(in the rows, 128 means zero)
A single turn carries every row of the set below to another of its rows. Some are shown first; where does it send the rows asked next?
sak: [144 140 107  98 134 123  86  85 137 154 144 129 120 105 143 147 103 150
 141 141 149 137 119  97 125 131 143 159 122  97 125]
Goz: [150 141 116 124 138 119  90  89 132 137 109 153 121  99 140 151  98 153
 104 122 145 139 110  73  98 146 103 135 116 121 123]
gomoz: [154 142 106 136 146 114 107  98 117 148 129 171 133 115 142 127  97 149
 139 118 162 154 103  70 118 127 124 128 129 112 152]
Rok: [148 142 116  99 117 107  91  95 137 148 150 141 106 114 142 155 102 143
 150 146 163 140 121  88 119 145 140 137 118 109 130]
Nov: [146 154 142 100 141  93 152  86 161 154 112 177 134 110 143 131  79 152
 147 100 142 159 129  90 152 141 129 117  97 107 116]
deva: [155 125 112 127 144 115  84 100 130 156 141 147 142 133 146 149  83 147
 118 115 169 147 111  89 121 143 119 118 132  99 138]
buv: [145 144 135 103 156 116 129 110 140 148 116 191 138 143 137 129  61 141
 151  93 153 156 137 103 166 139 123 116 109 119 130]
nibeg: [122 120 142  87 146 133 119 113 162 144 110 162 103 102 119 112  79 119
 152 109 149 136 128 118 135 135  95 165 147 166 122]
tuv: [120 119 121  71 154  96 119 106 125 157  99 153 126  94 138  86  80 164
 167 100 145 116 143 121 128 127 123 137 127 133 123]
potu: [ 91 103 135 100 102 109 114 111 142 151 124 143 149  96 132  88 111 144
 108 104 123 123 106 135 141 150 134 113 116 135 139]
Roga: [105 144 134 106 135 107 104 111 171 141 144 160 149 115 133  92  94 117
 108 125  92 137 123 124 153 124 151 113 134 122 115]
Ronak: [ 93 117 128  96 176 118 110 136 174 156 146 187 132 128 122  99  79 150
 158 122 136 123 137 112 106 152 115 111 123 117 136]
reger: [138 132 123 127 149 121  81  90 124 133 122 150 108 106 136 145 102 138
 106 121 160 138 102  75 105 155 100 125 116 118 125]
gize: [ 93 127 141 107 121  92 100 123 177 131 150 167 145 122 134  87  95 126
 122 115 105 126 124 128 149 117 127 115 132 120 121]
Fivob: [113 149 158  99 168 115 127 128 141 149 131 173 121 109 154 124  89 135
 132 128 169 181 137  95 154 135  92 126 103 111 114]
besib: [ 83 125 142 106 123  90 105 106 149 137 114 165 147 113 136  94  99 129
  97 107 105 150 124 126 145 120 131 111 146 133 120]
bot: [101 134 145  98 100 133 114 123 144 140 136 180 160 103 135  90 100 121
 115 116 138 124 106 136 145 148 120 146 139 148 114]
geg: [153 144 113 120 156  99  91 130 138 143 128 157 105  93 133 143  99 149
 112 147 150 141 113  75 111 146 100 126 121 117 114]
fet: [146 131 126 133 139 123  87  94 134 151 145 140 133 134 142 138  92 138
 122 117 166 151 112  75 100 141 118 126 133 101 144]
bes: [108 109 118  59 134 112 129 128 137 172  95 157 117  97 128  97  81 166
 166 102 140 122 126 109 117 138 130 130 116 127 130]
Kulas: [117 137 153  86 180 111 110 138 118 142 129 167 108  97 137 110  92 148
 135 129 167 151 142 106 150 158  98 115  98 126 113]
gim: [101 130 116  70 139 102 123 115 145 165  92 146 123  93 153  96  81 135
 154 115 142 122 146 115 103 129 111 150 125 145 107]
fum: [134 145 171  94 129 129 153 107 164 164 124 143 107  93 123 113 100 131
 135 134 173 149 121  85 124 144 126 117  99 110 113]
roba: [170 147 143 100 158 109 136  91 149 144 115 193 143 111 131 121  69 152
 144  98 146 147 130 105 156 139 131 115 121 137 127]
Sukoz: [ 99 109 150  90 115 115  87 119 153 143 125 162 148 100 132 100 113 115
  99 112 132 148 110 144 142 131 122 125 140 150 117]
vele: [145 132 110 104 128 118  81  90 138 145 118 143 114 106 144 161  97 160
 115 140 160 129 119  90 112 120 130 120 109 103 132]
Nebom: [ 78 117 129 115 123  98 109 107 162 140 119 172 146 119 128 104  95 130
  95 113 111 136 115 133 149 139 136 103 144 131 129]
gagup: [142 138 102 127 165 127 100  96 118 161 137 156 144 114 140 118  92 152
 130 115 146 150  99  74 113 138 129 140 135  91 138]
Vupun: [141 143 109 120 170 119  84 109 146 141 128 153 113  94 121 142 108 142
 111 141 131 142 105  80 108 149 108 147 120 104 105]
mudub: [ 94 116 156  86 105 121  95 133 155 148 139 160 158 100 140  98 112 130
 100 116 121 150 111 136 130 140 122 123 125 140 122]
leba: [129 138 166  91 142 133 134  99 169 149 137 153  97 107 108 112  93 140
 152 141 166 125 135  97 128 139 151 101 104 118 135]
ton: [121 137 163  97 168 134 114 141 130 139 114 159  95 107 126 105  85 123
 128 122 169 148 133  89 141 140  90 117 100 130 112]
Goriv: [ 99 108 119 108 165 109 124 133 184 156 128 181 120 143 107 117  76 142
 159 109 129 142 132 113 131 148 116 121 128 120 138]
Disun: [137 133 109 106 133 106  77 104 131 151 125 137 124 120 148 162  97 163
 119 141 159 146 133  93 112 130 124 129 114  97 126]
rogi: [133 122 138 105 149 135 124 100 173 140 115 170 123 110 100 116  93 127
 154 122 158 120 137 133 128 151 112 163 138 162 118]
zokeb: [ 94 115 111  95 147 112 124 133 176 173 127 170 150 134 134 101  89 136
 170 117 138 137 140 115  93 142 127 125 108 117 132]
Nir: [112 138 140  92 123 138 102 119 132 147 138 168 166  99 140  89 109 112
 110 117 121 147 108 135 151 151 134 143 124 146 111]
rela: [117 126 121 128 152 119 135 111 181 148 111 160 135 120 122 107  87 112
 150 113 141 135 141 120 119 144  92 163 131 158 122]
rido: [ 92 119 128 105 111  91 121 123 129 141 101 159 146 101 111  76 119 139
 123 112 127 121 117 132 143 137 138 122 115 118 107]
Fufu: [ 88 114 138 118  95 109 129 104 146 146 118 146 153 110 118  97 112 139
 105 109 121 134 115 135 145 156 139 124 121 135 134]
Dup: [ 93 129 126 111 129 112 121 115 128 146 114 140 146  97 117  76 122 133
 111 124 111 130 117 125 147 143 150 120 100 119 117]
gev: [144 141 152  74 120 129 135 105 167 153 116 152 100 112 119 124  77 145
 150 123 152 118 132  93 130 140 146 105  89 116 121]

Disun -> mudub
sak -> Nir
Now these:
gize -> Rok
rogi -> roba
zokeb -> fum
buv -> bes
vele -> Sukoz

